Some points, one per row:
[ -60.  -19.  -39.   17.  -72.   92.  -65.   10.  -27.   33.   16.   29.
    3. -112.   41.    1.]
[-43. -32.  20. -12. -27.  -6.  -8. -15.  35.  44.  13. -14. -14.  -8.
  19. -38.]
[-109.  127.  115.   17.   25.  -47.   38.  -73.   85.  101.   84.   12.
   56.   66.  -40.  127.]
[ 17. -87. -40. -20.  -2.  90. -12.  32. -68.  -8. -27.  37. -38. -53.
  38. -80.]
[-17.  75.  91.  15.  25. -25.  27. -54.  43.  58.  70.  52.  11.  35.
  -7. 127.]
[-31.  41.  56.   8.   5. -49.  45. -30.  43.  70.  15.  10.  13.  48.
  16.  85.]
[-69.  58.  56.  28. -18. -10.  11. -26.  16.  55. -30.  12. -17.  20.
  28.  48.]
[ 29. 127. -25.  40.  14. -71.   1. -24. 120. -50.  32.   3.  53. -19.
  16. 127.]
[-15.  25.  21.  54. -43.  42.   3. -22.  40. -34.  43.  16.  -3. -69.
 -45.  20.]
[111.  76. -34.  24.  36. -66.  11.  34.  51. -67.  10.  13.  38.  36.
 -19.  76.]
[ -46. -127.   34.    2.  -30.   19.   19.   37. -103.   17.    2.  -85.
  -14.    2.  -18. -127.]
[ 39.  27. -27.  -3. -22. -35.  21. -19. -13.  20.  17. -14.   5.  -2.
  -9. -22.]
[-31.  53.  25.  39. -13.  26.  -6.  46.  -4.  46.   7.  12. -11.  17.
   9.  31.]
[-14.   3.  48. -42.  54.  13.  40.  24. -20.  18. -17.  23.   3.   5.
   2.   1.]
[ 19. 127.  56. -15. -25. -29.  40.  38.  50.  50.   3.  44. -36.  42.
 -17.  58.]
[  6.  89.  30.   2. -58.  -1.  19. -24.  -3.  49. -10.  20. -32.   1.
  14.  75.]
[ -20. -126.  -14.    0.    0.    6.    7.  -19. -103.   15.  -25.  -67.
  -27.   19.  -30. -127.]
[ 53.  83.  74.  -9.  51. -92.  62. -30.  78.  -5.  51.  23.  25. 127.
 -43. 107.]
[-20.  30.  35.  18.   0.   3.  -6. -23.  54. -55.  32.  11.   6. -32.
 -30.  19.]
[  74.   13. -127.  112.  -82.   39.  -45.   29.   16.  -71.  -21.   35.
  -37. -126.   -3.    3.]
[-56. -36.  55. -33.  44. -26.   0. -45. -18.   5.  -4.  11.  22.  42.
 -33.   6.]
[   0. -127.   53.  -14.   44.  -44.   55.   16.  -89.   19.  -19.   -5.
   -2.   66.  -32. -127.]
[-18. -59.  25.  -1.  -9.   6.   3. -28. -49.  20. -11. -50.  -3. -20.
  11. -63.]
[ 34.  56.   3. -12.  21. -57.  34. -23.  12. -11.  -4. -12.  63.  86.
   2.  55.]
[ 16.   3.  59. -28.  72.  14.  62. -14. -20.  17.  -1.  43.  10.  25.
   3.  10.]
[ 33.  27. -42.  13.  13. -35. -17.  -8.  77. -29.   5.   7. -32.  32.
 -48.  59.]
[  -6.  114.  -32.   33.  -27.   40.  -32.   45.   57.  -47.   26.   52.
   -7. -111.   13.  100.]
[ -33. -127.   42.    1.  -40.   58.   43.   38. -117.   38.   -1.  -33.
  -33.  -15.   -6. -127.]
[104.  -2. -40.   4.  44. -78.   9.  18.  22. -71. -13.  -2.  48.  54.
 -32.   8.]
[ 51.  24.   1. -13.   5.  -5. -17.  17.  -2. -74.  -8.  13.  19. -36.
  51.  70.]
[ -15. -127.  -21.   39.  -31.   22.  -48.   31. -100.    4.  -38.  -69.
  -16.    3.  -31. -127.]
[  7.  -7. -26.  -6.   4.  -3.  17. -40.  14. -32. -14.  20.   9.   6.
  35.   8.]
[109.  42. -64. -23. -14. -37.  30. -12.  -1. -12. -29. -10. -27. -28.
  -5. -51.]
[-64. -25. -38.  -2. -44.  65. -76.  14. -12.  19.  10.  21.  13. -81.
  34.  -8.]
[ 39.  89.   4.  -2. -13. -17.  29. -16.  -2.  22.   4.  10.  30.  36.
  13.  34.]
[-42. -23.  63. -33.  38. -20.  16. -54. -33.   3.   7.  18.  35.  44.
 -20.  18.]
[ 35.  46.  -9. -37.  17.  10.  10.  29.  55.  -1.  31.  20. -24. -20.
  28. -15.]
[ 73.  23. -54. -14. -17. -17.  10.  -1.   3. -78. -28. -33.  27. -20.
  19.   4.]
[ 15.  46.  35.   8.  12. -56.  25. -52.  20.  10.   3.   2.   5.  67.
 -14. 106.]
[-94. 111.  78. -36.  42. -28. -15. -14.  35.  67.  26.  68. -50.  15.
  34. 127.]
Here are 16 more points, each followed by its number:
[-39.  49.  54. -10.   7. -49.  29. -11.  39.  62.   7.   1.   8.  38.
  35.  85.] 0
[ -29. -127.  -25.   33.  -28.   39.  -48.   50. -109.    3.  -54.  -43.
  -36.  -12.  -20. -127.] 1
[ -59. -123.  -21.  -31.  -21.   30.   -9.   24.  -20.  -12.   16.  -59.
   -7.   19.    3.  -93.] 2
[  78.   85. -105.   39.   16.  -51.  -25.    1.   60.  -70.   18.   18.
   -1.   -2.   23.  127.] 3
[  26. -108.  -50.   14.   25.   53.  -29.   10.   15.  -46.    5.    2.
    0.  -25.   39. -104.] 4
[ 90.  11. -69.  15. -40.  26.  10.   4.  -3. -79. -25. -17.   5. -59.
  -1.   9.] 5
[ 37.  50.  38.   6.  16. -52.  39. -67.  24.   5.  21.   4.  16.  84.
 -10. 119.] 6
[-37. -26. -23.  17.  -3.  93. -25.  71.  -3. -15.   6.  25.  10. -89.
  15.   1.] 7
[ 30.  81.  70. -13.  37. -93.  52. -10.  78.  12.  33.  27.   8. 122.
 -51.  88.] 8
[-19. -24. -58.  31. -20.  14.   5.  12.   9. -19. -21.  23.  -7. -48.
   8.   9.] 9
[ -18. -127.   52.   -7.   29.  -56.   42.   21.  -89.   15.   -9.  -41.
   12.   47.  -29. -127.] 10
[-39.  13.  -8.   5. -10. -30.   3.  -1. -41.  31.  18. -11.  18.  34.
 -63.  -2.] 11
[-56. -79.   6.  30.   6.  48.   3.  41. -41.  29.  27. -42. -22.  18.
  18. -31.] 12
[ 78.  69.   6. -30. -12.  14.   5.  21. -17. -38. -15.  34.  12. -46.
  67.  54.] 13
[113.  12. -62. -13.   9. -56.  14.  -8.   5. -27. -28. -23. -10.  11.
 -18. -37.] 14
[  15. -103.  -45.    6.   22.   45.  -25.   17.   13.  -52.   13.  -22.
   10.  -21.   45. -101.] 15
Which of these numbered points is nearest to each point below, ignoring the direction in which the first points spread most? Its number follows each.
[ -23. -127.  -30.   48.  -41.   59.  -38.   64. -121.   22.  -66.  -12.
  -53.  -30.  -11. -127.] > 1
[ 68.  42.  -3. -21.  -9.   9. -10.  26.  -4. -57.  -7.  24.  26. -26.
  57.  69.] > 13
[ 54.  44.   8.   6.  54. -54.  48. -51.  17. -25.  23.   3.  83. 109.
 -10.  72.] > 6
[-39. -33. -13.   5.  14.  68. -29.  68.   3. -25.  -5.  17.  25. -70.
  11.  -9.] > 7
[ -3.   5.  32.  -9.   4.   2. -30.  19.  23.  -1. -25.  20. -17. -12.
  11.  21.] > 1
[ 42.  52.   4.   6.  53. -63.  33. -42.  18. -21.  11.  -6.  65.  94.
 -12.  46.] > 6
[ -12. -127.   42.   12.    1.  -56.   40.   19.  -88.    7.    7.  -69.
    9.   30.  -45. -127.] > 10
[  9. 103.  63. -20.  21. -78.  43.  15.  74.  15.  23.  31.   3. 100.
 -29.  78.] > 8
[ 22. -87. -42.   5.   4.  48. -22.  -1.   0. -30.  19. -31.   8. -20.
  44. -97.] > 15
[  48.  -55.  -44.   28.  -22.    6.  -15.  -33.    9.   -9.   20.  -29.
   18.   -8.   28. -105.] > 15
[-73. -68.   2.  36.  18.  43.   3.  48. -30.  31.  17. -38. -39.   4.
  24. -39.] > 12
[-13. 127.  42.  13. -43. -30.  11.  -5.  91.  36. -26.  48.  56.  27.
 -19. 127.] > 1
[-17. -22. -48.   0. -13.   4.   4.   1.  10. -37. -14.  10.  -3. -29.
  32.  14.] > 9
[ -50. -123.  -18.  -22.  -23.   27.  -19.   21.  -23.   -2.   18.  -73.
   -3.   29.   -7.  -89.] > 2
[-21.  46.  55. -12. -17. -39.  33.  -9.  29.  65.  -3.   4.   4.  43.
  28.  80.] > 0
[  11. -102.   44.  -24.  -35.  -20.   42.   11.  -64.   44.    2.  -84.
   -4.   12.  -90.  -91.] > 8
[ -16. -127.   42.   24.  -12.  -46.   25.    5.  -86.   12.   14.  -86.
    5.   -6.  -57. -127.] > 10
[ 49.  64.  26.   8.  36.  44.  -3.   2.  -3.  -3.  -1.  -5.  16. -42.
  45.   3.] > 13
[-17. -16. -59.  42. -42.  39.   8.  13.  -1. -20. -17.  30. -24. -83.
  20.  16.] > 9
[-17.  41.  62.  12.  -6. -54.  48. -34.  28.  73.  23.   8.  15.  33.
  18. 100.] > 0
[-34. -71.   9.  34.   9.  36.   5.  14. -25.  23.  27. -42. -21.  13.
  21. -43.] > 12
[   6. -127.   55.  -23.   55.  -35.   76.   12. -102.   20.   -7.   26.
   -7.   73.   -9. -127.] > 10
[ -38. -111.   -1.  -23.  -33.   23.  -17.    8.  -20.   -9.   40.  -74.
    8.   12.  -10.  -94.] > 2
[107.  -4. -62. -18.  30. -67.  12. -12.  18. -62. -30. -24.  -3.  26.
  -9. -36.] > 14
[  94.   68. -111.   58.    7.  -44.  -27.  -15.   55.  -94.   29.   14.
   -1.  -11.   22.  127.] > 3
[127. -31. -61.  -6.  59. -68.  14. -32.  32. -67. -25. -24.  -1.  47.
 -36. -38.] > 14
[127. -38. -62.  -1.  71. -74.  18. -42.  27. -97. -21. -13.   3.  64.
 -23. -21.] > 14
[ 83.  14. -59.   9. -17.  -1.  12.   2.   4. -70. -23. -23.  17. -43.
   2.  -8.] > 5
[-17.  63.  57. -10. -18. -25.  38. -10.  24.  64.  -3.  15. -15.  31.
  41.  79.] > 0
[ 73. 102. -93.  18.   5. -52. -14.   3.  50. -61.  17.  29.  -7.  -2.
  52. 127.] > 3
[-110.  -37.  106.  -20.   27.  -30.   19.    6.  -30.  127.   30.  -32.
   -6.   81.  -72.  -64.] > 10
[  76. -127.  -86.   15.  -61.   20.  -16.  -34.  -42.  -78.   -2.  -64.
    5.  -71.   -2. -127.] > 5
[-65. -74.  -4.  40.  12.  64.  10.  54. -33.  46.  15.  -8. -49. -16.
   7. -43.] > 12
[  9.  69.  35.  -6.  -7. -46.  22. -39.  25.  14.  -1.   1.  -3.  50.
   8. 105.] > 6
[-31. -56.  20. -13.  38.  14.  -2.   5. -39.  15. -15. -16. -10.  81.
 -11. -67.] > 8
[  37. -104.  -55.   19.   14.   70.  -23.   14.    0.  -55.   12.    5.
   -8.  -28.   45.  -95.] > 4
[ 14. 127. -23.   4.  13. -52.   0. -11. 104. -22.   3.  40.  33. -13.
  54. 127.] > 9
[ 76. 127. -83.   2.  -8. -34. -12.   3.  36. -44.  13.  45.  -7.  10.
  55. 127.] > 3
[ 58. -26. -16.  -6.  49. -60.  37. -35.   7. -17.  29.  13.  21.  87.
  -9.   6.] > 6
[ -47. -127.  -17.  -25.  -18.   48.  -13.   32.  -24.   -2.    8.  -34.
  -18.   19.   -4. -106.] > 2
[ 56.  33.  17.  15.  61.  21.  -9.  -8.  16. -41.   3.  -5.  26. -33.
  18.  10.] > 15
[-30.  18.  -6.   5. -27. -21.  -3.   1. -54.  51.  13. -20.  13.  33.
 -65. -12.] > 11
[ 92.  18. -40.  -5.  20. -59.   8.  18.  19. -68. -14.  -8.  48.  39.
 -14.   8.] > 14
[-22.  -7.  22.   9. -15.   6. -34.  35.  22.  -9. -31.  15. -19. -21.
  -1.  23.] > 1
[ 87.  30. -41.  -1.  -7. -44.   6.  22.   4. -45. -11.  -6.  28.  24.
  -6.   6.] > 14
[ 44. -46. -19. -13. -23.  11. -22. -17. -49.   2. -25. -16. -16.  10.
  21. -77.] > 6
[ -82. -127.  -11.  -21.   -7.  127.   -6.   41. -107.   21.  -21.  -34.
  -33.  -57.   25. -127.] > 12
[ 66. -44. -66.  36.  26.  23. -38.  12. -37. -65. -21. -11.  16.  -2.
 -15. -53.] > 3
[ 59.  33. -21. -13.   9.  26.  17.  17.  49.   2.  47.  24. -13. -39.
  12.  -4.] > 4
[127.  -8. -31.  10.  55. -70.  10.   2.  27. -95.   8.   7.  55.  74.
 -19.  31.] > 14
[ 77. -50. -68.  37.  28.  33. -32.  13. -47. -76. -17.   9.  20. -11.
  -4. -49.] > 3
[  73. -127.  -99.   19.  -67.   31.  -25.   -8.  -49.  -80.  -21.  -53.
   -6.  -72.    3. -127.] > 5
[  -1. -127.   -2.  -38.   57.   14.   44.  -18. -112.    9.  -41.   21.
  -27.   90.   -2. -127.] > 8
[ 67. 101.  20.  17.  -1.  11.   3. -23.  11.  15.  -6.   2.   8. -35.
  25.   2.] > 13
[-99. -15. 113. -30.  23. -19.  48. -20. -43. 127.  47. -17.   4.  81.
 -51. -54.] > 10
[-31.   7. -12.   3.   4. -23.  11.  -3. -41.  40.  12.   2.  16.  39.
 -74.  -7.] > 11
[ 48. -14. -24.  -9.  44. -73.  17. -22.  13. -10.  21.  10.  16.  70.
 -22.  -8.] > 8
[-64. -54.  12. -11.   8.  90.  30.  38. -62.  10.   2.  34. -43. -33.
  12. -46.] > 12
[-27.  22.   2. -33.  -6.   7. -26. -10.   4.  29. -20.  38.  18.  28.
 -11.  68.] > 1
[  69. -127. -127.   44.  -84.  117.  -31.   52.  -68.  -81.  -61.   18.
  -68. -127.   21. -127.] > 5
[  88. -127.  -54.  -22.   22.   37.  -14.   21.  -68.  -57.  -60.  -43.
    0.   29.  -19. -127.] > 14
[  13. -105.   48.  -33.    5.  -41.   52.   -2.  -47.   32.   11.  -70.
   -3.   33.  -77.  -89.] > 8
[ -2. -22. -37.   6.  -9.   1.   1. -13.   4. -33. -13.   6.   9.  -7.
  21.  16.] > 9
